In the data rows, 128 means zero.
Some points, one per row:
[127 119 112 102 111 114  95 155  76 159 144]
[121 245 147  71 183  99  60 255  55 128 205]
[127 135 121  92 127 113  92 149  72 158 150]
[132 105 109 100 111 116  98 103  82 164 141]
[147  83 103 104  96 117 121  98  83 173 129]
[202  80 100  97  98 160  92  61 164 191 118]
[145  99 102 140  98 160  97  85 116 163 132]
[180  82 103 102  96 161  94  72 150 182 121]
[126 129 115 101 116 113  96 182  72 154 148]
[159  73 100 166  93 174 180  70 185 221 118]
[126 205 131  84 161 105  74 240  59 142 185]
[125  88 103 143  99 113 136 168  81 154 129]
[131 114 105 130 107 137  96 105  86 159 155]
[150  78  97 168  86 117 195 141  81 161 126]
[126 121 112 106 110 119  96 135  79 159 151]
[160  78 101 152  91 181 124  75 159 174 122]
[136 115 104 134 114 142  94  95  93 166 149]
[140  81 104 198  83 154 194  89 123 175 123]
[151  77  94 225  82 160 195  93 148 167 128]
[155  75 128  83  97 115 100  82 104 201 121]
Then 14 other points, each followed by its number:
[122 187 130  87 140 108  81 208  67 134 178] 0
[134 171 121  85 146 111  78 121  72 154 178] 1
[135  79  98 176  91 144 159  95 110 166 126] 2
[123 159 120 100 128 113  90 194  69 149 168] 3
[127 106 106 159  96 105 147 255  77 141 132] 4
[183 115 101  89 125 134  82  75 115 166 129] 5
[150  91 105 103 100 131  96  88  97 168 130] 6
[130  79 113  97  92 117 101 106  86 168 126] 7
[172  66 103 124  89 151 170  74 165 231 119] 8
[123 197 136  83 156 105  79 240  60 138 179] 9
[209  75 102  94  93 168  98  52 201 217 113] 10
[145  74  97 255  88 190 205  87 163 164 119] 11
[158  72  99 209  88 179 185  79 162 172 119] 12
[144  85 101 121  94 127 101  93  94 166 128] 13
Which of these numbered points is nearest to each point below, ignoring the 2 directions in which the first points spread most? Its number follows each.
[127 104 117  88 101 112 115 179  71 161 132] > 7
[191  65 103  98  90 140 154  65 169 246 115] > 8
[152  81 103  97  95 110 129  95  83 181 127] > 7
[143 148 102 105 127 129  84  91  82 158 171] > 1
[123 105 104 199  91 118 184 255  68 137 128] > 4
[125  89 102 234  89 123 192 248  78 148 127] > 4
[177  73  98 144  92 197 123  67 189 188 117] > 12
[118  88 102 255  89 141 175 250  83 141 126] > 4
